In the data rows, 128 means zero.
Some points, each followed by its number:
[165  99  99  96 172 150  52  78  91 141 157 112] 0
[ 76 109 149 133  71 215  90  94 105  89 165  73] 1
[113 148 140 166  99 118 189 196 152 170 156  99] 2
[132 107  84  80 165 114  81 104 147  67  58 136] 3
[146 137 111  70 175 141  42  62 108  94 100 155] 4
[124 156 219 143  81 164 209 131 181 142 168 150] 5
[143 119  82  79 160 103  67 110 147  77  62 144] 6
[152  90 159 131 178  96 150  88 124 171  84 201] 7
[152 161 171 106 185 100  82  50 169 142 111 199] 8
[165 158 145 127 199 122  99 112 142 101  54 202] 9
[102 156 175 149  74 154 166  81 115 135 216  83] 10
[120  64  89  85 168 165  80 108 100 105  71 135] 11
[128 107  71  94 162 102  83 135 129  84  58 126] 12
[170 144 142 151 193 162  40  83  94 141 149 164] 13
[141 124  78  96 163  85 128 161 163 110  57 147] 14
[ 91  92 112 118  68 189 128 127  91 108 190  72] 15
[179 169 178 135 200 111 113  96 166 159 131 203] 16
[123  69  84 104 109 141 114 118 170  63  84  78] 17
[133 193 200 156  99 128 206 155 138 164 154 152] 18
[136  83 150 162 171 181 101 106  97 112  41 129] 19
[135  67  80 109 151 114  86 135 132  91  57 127] 20
[121 165 166 176  79 172 162 167 153 163 204 100] 21
[112  94  84 128 107  78 179 177 122 133 124 103] 22
[164 116 113  98 197  80 138 147 152 140  82 180] 23
[106 168 202 172  57 204 133 117 125 121 187  97] 24
New points follow, each followed by the numbers of its three nearest points above, smallest number first.
[104  90 139 162 121 224  85 130  87 110 121  73] ~ 1 15 19
[148 134  80  79 164 104  56 109 143  82  72 139] ~ 3 6 12
[129 187 183 158 114  91 177 119 165 179 191 166] ~ 5 18 21
[160 166 132 102 182  64 154 140 163 130 117 206] ~ 9 16 23
[119  81  80 141 105 112 165 168  96 138 133  83] ~ 2 15 22
[153 137 124 100 179 101  71  88 153  95  59 196] ~ 3 6 9
[ 79  93 165 142  67 222 127 107 113 101 176  84] ~ 1 15 24
[163 133 106 133 181  78 144 156 112 147  77 178] ~ 7 14 23
[110  69  75  88 119 117 157 146 101 146 177 103] ~ 2 15 22
[170 130 118  97 191  79 142 130 146 137  76 190] ~ 9 14 23
[165 169 146 113 208 117  95 103 147 118  67 196] ~ 8 9 16
[ 85 117 172 131  66 185 151 101  94 155 218 113] ~ 10 15 24
[ 97  76 127 166  91 124 187 168 140  87  86 102] ~ 2 17 22
[108 138 129 158  82 103 198 187 122 158 159 109] ~ 2 21 22
[145 122  85  86 164  64 114 138 146 107  65 158] ~ 12 14 23
[172 159 107 119 200  67 125 130 140 144 108 172] ~ 14 16 23
[140 154 165 170 122 146 207 167  83 167 154 159] ~ 2 18 21
[122  99  74 126 114  97 153 189 125 135 150  82] ~ 2 14 22
[165 109 101 124 186  77 115 139  97 157  89 155] ~ 7 14 23
[150 157 128 148 128  67 176 179 156 177 155 138] ~ 2 18 22
[133 132 153  66 137 101 168  82 108 180 188 196] ~ 7 8 16
[143 143 192  82 188 150 100  47 131 132 130 216] ~ 8 9 16
[120 166 168  64 143 122 124  42 136 158 201 189] ~ 8 10 16
[160 140  85 129 154  55 123 127 126 181 109 148] ~ 7 14 23
[ 86  86  88 158  87 169 119 178 106 115 117  76] ~ 15 17 22
[113  81 115 119  85 111 195 165 133 159 168  96] ~ 2 15 22
[138 112  81  88 136  64 148 146 179 111  76 140] ~ 12 14 23
[101 172 180  98 123 144 131  50 119 159 228 162] ~ 5 10 24
[127 111 124  33 160 122  99  39 132  99 126 181] ~ 3 4 8
[168 197 194 114 179 135 130  82 137 154 170 205] ~ 8 13 16
[192 170 136 125 180  77 102 116 146 169 128 189] ~ 8 16 23
[102 118 162 162  71 177 165 155 112 165 205  97] ~ 10 21 24
[135  72  67 108 138  80 149 168 130 122 110 122] ~ 14 20 22
[118 146 113 162  86 154 102 174 101 108 146  41] ~ 1 15 21
[115  58 119 173 106 128 141 167 102 142 127  74] ~ 2 15 22
[109  93 104 167 114 203 109 181 127 124 145  65] ~ 1 15 21
[118 159 137 140  93 105 191 157 121 189 194 120] ~ 2 18 21
[ 75 176 137  87  69 123 179 118 123 124 221 131] ~ 10 15 21
[141  60  70 111 158 112  92 143 123 103  85 115] ~ 11 12 20
[112  76  72 121 108  88 139 147 141 121 147  69] ~ 17 20 22
[118 134 130 143  88  84 204 173 147 160 174 119] ~ 2 18 22
[ 96  82 125 169  68 184 166 157 143  90 117  77] ~ 1 15 17
[102  94 131 192  82 169 129 155  93 152 156  73] ~ 1 15 21
